[-2.29  2.55  3.39 -6.71  4.33  7.76] : fug
[ 2.20  5.00  1.41 -1.74  8.23 -2.39] : tumok
[ 7.00  0.28  1.28  4.36  3.94 -5.44] : Teka
[ 2.20  5.00  1.41 -1.74  4.59 -5.00] : fakep
[ 2.20  5.00 -0.41 -1.74  8.23 -2.39] : Popan
[-1.69  6.73  1.14 -6.35  6.37  5.74] : bar
[ 1.28  1.81  8.03 -0.71 -1.27 -3.93] : ludal
[ 2.57  6.87  6.49  0.72  4.16 -6.09] : Mola
[-1.69  6.73 -0.41 -6.35  6.37  5.74] : nemi
[-2.29 -3.80  4.88 -6.71 -1.27 -6.09] : zulab
len: [ 2.20  5.00 -0.41] | 3
len: [2.57 6.87 6.49] | 3
len: [ 1.28  1.81  8.03 -0.71 -1.27] | 5
len: [7.00] | 1
len: [-2.29  2.55] | 2
len: [2.20 5.00 1.41] | 3
len: [ 2.20  5.00  1.41 -1.74  4.59 -5.00] | 6

[ 5.09 -3.56  3.42  0.70 -0.36  2.18 -0.92 -3.63  1.02  2.04  4.18 -0.92
 -0.64 -1.27 -3.45  0.33 -3.12  3.50 -1.69  0.10 -3.69  4.38 -4.80  2.36
 -1.45  0.67  0.11  6.58  2.55  0.60]  tufu
[ 2.06 -3.34 -1.69  1.40  0.21 -2.79  2.90 -0.20  1.35  2.67  0.64 -2.00
  2.33  1.86 -6.06 -1.37 -2.97  2.66 -3.67 -0.61  4.32 -1.61  2.96  0.43
  2.50  5.68  1.08 -1.72  3.00 -0.59]  mak
[ 5.09 -3.56  3.42  0.70 -0.36  2.18 -0.92 -3.63  1.02  2.04  4.18 -0.92
 -0.64 -1.27 -3.45  0.33 -3.12  3.50 -1.69  0.10 -3.69  4.38 -4.80  2.36
 -1.45  0.67  0.11  6.58  2.55 -4.28]  misuv
len: [ 5.09 -3.56  3.42  0.70 -0.36  2.18 -0.92 -3.63  1.02  2.04  4.18 -0.92
 -0.64 -1.27 -3.45  0.33 -3.12  3.50 -1.69  0.10 -3.69  4.38 -4.80  2.36
 -1.45  0.67  0.11  6.58] | 28
len: [ 2.06 -3.34 -1.69  1.40  0.21 -2.79  2.90 -0.20  1.35  2.67  0.64 -2.00
  2.33  1.86 -6.06 -1.37 -2.97  2.66 -3.67 -0.61  4.32 -1.61  2.96  0.43
  2.50  5.68  1.08 -1.72  3.00 -0.59] | 30
len: [ 5.09 -3.56  3.42  0.70 -0.36  2.18 -0.92 -3.63  1.02  2.04  4.18 -0.92
 -0.64 -1.27 -3.45  0.33 -3.12  3.50 -1.69  0.10 -3.69  4.38 -4.80  2.36
 -1.45  0.67  0.11  6.58  2.55  0.60] | 30
len: [ 2.06 -3.34 -1.69  1.40  0.21 -2.79  2.90 -0.20  1.35  2.67  0.64 -2.00] | 12
len: [ 5.09 -3.56  3.42  0.70 -0.36  2.18 -0.92 -3.63  1.02  2.04  4.18 -0.92
 -0.64 -1.27 -3.45  0.33 -3.12  3.50] | 18
len: [ 5.09 -3.56  3.42  0.70 -0.36  2.18 -0.92 -3.63  1.02  2.04  4.18 -0.92
 -0.64 -1.27 -3.45  0.33 -3.12  3.50 -1.69  0.10 -3.69  4.38 -4.80  2.36
 -1.45] | 25
len: [ 5.09 -3.56  3.42  0.70 -0.36  2.18 -0.92 -3.63  1.02  2.04  4.18 -0.92
 -0.64] | 13

[-2.69  4.20 -4.59 -4.27 -1.04  6.49  3.27  3.51] : tino
[-2.69  4.20 -4.59 -4.27 -1.04  6.49  3.27  3.63] : mir
[-3.35  1.33 -5.32 -1.97  0.24  6.49  4.10  0.57] : fal
[ 1.12  3.42 -0.77 -6.45  0.40 -6.69  2.46 -3.97] : Dupir
len: [-2.69  4.20 -4.59 -4.27 -1.04] | 5
len: [-2.69  4.20 -4.59 -4.27] | 4

[ 0.86  0.37  0.59 -0.67 -0.41  0.03  0.39 -0.13  0.54 -0.66]  Fuzu
[ 0.24 -0.57  1.23 -0.49  0.46  0.49 -0.31  0.40  0.04  1.89]  solot
[ 2.61  0.72  2.30 -2.14 -0.96  0.33  0.96 -0.75  0.94 -3.10]  manu
[-2.43 -0.13 -1.32  1.22  1.13 -0.31 -0.80  0.93 -0.43  2.47]  ruzu
[ 1.77  0.67  0.61 -0.97 -1.09 -0.06  0.86 -0.21  1.22 -0.65]  Sif
[ 0.24 -0.57  1.23 -0.49  0.46  0.49 -0.31 -0.69 -1.13 -2.35]  Zir
[ 0.83 -1.63  1.74 -0.34  0.49  0.99 -0.56 -1.71 -2.56 -4.48]  laluk
[-0.28 -2.34  1.27  0.47  1.19  1.11 -1.19 -1.76 -3.68 -4.29]  tozok
[ 3.98  0.34  3.68 -2.98 -1.25  0.81  1.14 -1.71  0.35 -5.85]  Mafo
[ 3.99  1.71  2.30 -2.85 -2.10  0.01  1.87 -0.51  2.68 -2.46]  Pugeg
[ 5.74  0.60  4.48 -3.86 -2.16  0.94  1.81 -2.23  0.95 -7.23]  sop
len: [-0.28 -2.34  1.27  0.47  1.19] | 5
len: [ 0.24 -0.57  1.23] | 3
len: [ 0.24 -0.57  1.23 -0.49] | 4
len: [ 0.83 -1.63  1.74 -0.34  0.49  0.99 -0.56 -1.71 -2.56] | 9
len: [ 0.83 -1.63  1.74 -0.34  0.49  0.99 -0.56] | 7
len: [ 3.99  1.71  2.30 -2.85 -2.10  0.01  1.87 -0.51  2.68 -2.46] | 10

[ 0.94 -0.71  0.92 -1.36 -0.15  0.16 -1.74  1.84  0.78  0.94 -0.77 -1.21
  1.69  2.79 -1.93 -0.99  1.93 -0.64  0.77 -0.04  0.11  0.75] -> gefa
[-1.37 -2.03  2.66 -0.93 -2.58  0.03 -0.78  4.18 -0.14  0.74 -1.54  1.59
  2.91  3.48 -6.42 -4.26  7.74  0.79 -0.06 -1.01  0.65  2.60] -> guro
[ 2.47 -1.61  2.36 -3.19 -0.71  0.51 -4.20  4.46  2.36  2.32 -1.82 -2.93
  4.35  7.38 -4.88 -2.78  5.10 -1.34  1.65 -0.13  0.31  1.96] -> ganeb
len: [ 0.94 -0.71  0.92 -1.36 -0.15  0.16 -1.74  1.84  0.78  0.94 -0.77 -1.21
  1.69  2.79 -1.93 -0.99  1.93 -0.64  0.77 -0.04  0.11  0.75] | 22
len: [ 2.47 -1.61  2.36 -3.19] | 4
len: [ 2.47 -1.61  2.36 -3.19 -0.71  0.51 -4.20  4.46  2.36  2.32 -1.82 -2.93] | 12
len: [ 0.94 -0.71  0.92 -1.36 -0.15  0.16 -1.74  1.84] | 8
len: [ 2.47 -1.61  2.36 -3.19 -0.71  0.51 -4.20  4.46  2.36  2.32 -1.82 -2.93
  4.35  7.38 -4.88 -2.78  5.10 -1.34  1.65 -0.13  0.31  1.96] | 22

